The rows below come in pairs that one turn or mirror swaps. Which row does each named row swap with?
The rows were stretched afterwards, more along some directions than others.
zufev: [-13   0 -13   2  -2 -15 -11   0   1 -10  -2 -10   2  -7   2  -2   6   1]
Gozik: [  3  12   3   4  -3  -5 -17  -1  -9 -16  -5   6  -1  -5   9 -11  -1   4]
bif: [ -9  -4   2   6  17   1  -1  -9  -6   7  -5   3   1   5 -12  -6  -6  -2]
Turag: [ -4  -5  -5   0   9  -9   5   4  -1   7   0 -13  -1   4   3  -2  13  -3]
kuv: [ -5  -7   3   3  25  -4   7 -11   5   6   7  -4   8 -13  -5  -6  -8  -6]
Nez: [ -7   5  -5   4 -10  10  -4   6  -3  -5  -8 -12   0   5   4   8  13   2]
zira: [ -4   0  -4  10   0   9  13   6  10  -4  -9 -11  -1   5  -6   2  -4   7]
vop: [  3   1  -2   4  -3  -6 -11   4   1 -13  -2  -3  -1  -6   6  -4  -3  -6]
tezop: [  8  -3  -2   8   4 -13  12  -4   0  -8   9   3   4  -2  -4  -4   4   9]
Mifu: [  7  -5  -1   7  10  -2  -5   2   5 -15  -1   9  -2  -6  -2  -8 -14   3]
Tatop: [ -7   4  -6  13 -10  -6  -2   7   9 -16  -7  -5  -9  -8  10 -15  -7   7]
nini: [ -4  -5 -10  -2  19  -6  -4 -11  -7   9   3  -2  11  -1 -10   1   0  -2]
Fer: [ -8  -7 -12   5  16 -16   6  -4   8  -8   1 -23   0  -4  -8  -8   2   2]
nas: [ 7 -4 10  8  8  2 18 -1  4 -4  2  1  0  0 -1  2  0  2]
Dobu: [-4 -4  6  6 18 -2 10 -3 -3  9 -3  0  4 -2 -4  0 -8 -6]
Gugo: [ 2  9  1  8 -1  9 -3  2 -5 -7 -7  3  6 -3  8 -1 -3 -1]
zir: [  5  -1  -1   3   4   0  -9   3   0 -10  -1   3   1 -12  12  -9 -13   0]
tal: [ -6  -7   4   4  29  -4   8 -14  -1  -2   4  -4   7  -8  -7  -4  -1  -7]
Foga: [-11  -6   0   4  -9   0   4   2   7   1   0  -4  -2   0   2   8 -10 -10]
falir: [ -5  -4 -12  11   5  -7  10   2   7  -8   1 -20   3   2   2 -15   6   1]
dem: [ 6  5  3  6  5  7  0  1 -6 -1 -3 12  4 -4  1 -3 -1 13]
bonuz: [  3  -1  -5   9 -14  -3   4  18  10 -18  -2  -9  -6  -5  11  -5   1  10]
Mutiz: [-13  -3  -8   6   3  -6 -11   3   3 -13 -10 -15  -4 -10   4 -14  -4   0]
felim: [  5   1  -5  -2  12  -8  -4  -3   2 -13   1 -14   3  -6  11  -5   9  -7]
lib: [ 2  2 -1  3  7 -8  4  1  4 -7 -1  0 -1  2  3 -5  5 12]
rupo: [  2   3  -2   9  10  -1  -2   1  -9 -11  -2  -5   8  -6   0 -12  13   6]
Gozo: [  8  -4  -3  11  -1   0  16  14   8 -14   3  -9   3  -2   4  -1   6   8]
Mopu: [ -6  -2 -12  10  -5 -15   6  13   7  -3  -4 -13  -4  -6   6 -13  -1  -1]
Vot: [ -7  -2  -6   6   9  -7  10  -7   1  -3  -2 -17   2   2  -2  -7   8   6]
Vas: [-15  -6  -1  12  -3  -4   2  10   5  -8 -10 -15 -10  -3  -5 -10  -6   5]
nim: [ -6  -6  -4   8  -9  -8   6   9   7   2  -2   0  -7   7  -1   1 -10  -1]
lavem: [ -9 -11 -10   4   0 -11  13   2  11   3   4 -14  -3   5  -4   3  -3  -2]
mitir: [  0  11   2   1  -5  -2 -19  -1  -4  -8  -3   1   1 -10   5  -7  -7   5]
vorik: [ -3  -6   2   3  11  -1  12 -12  -2   7   6  -4   7  -1  -7   8  -4   1]
musav: [  4  -4  -8  13  10  -6   4  -2  -5   4  -2  -3  11   4   1 -11   8   2]
mabu: [ -5  -6   3  14   9  10  -1   1  -5   2 -14  -2   3   3 -14   2  -4   9]
tige: [ 11  -1   5   4  -1  -5   9  14   5 -11   3  -7  -1  -4  11  -3   4   5]
tini: [-8  4  5  3 -7 -2 -2 -2 -1 -6 -6 -5 -7 -4  4  6  2 -1]

mabu pairs with musav
rupo pairs with bif
lib pairs with zufev
Gozo pairs with nim

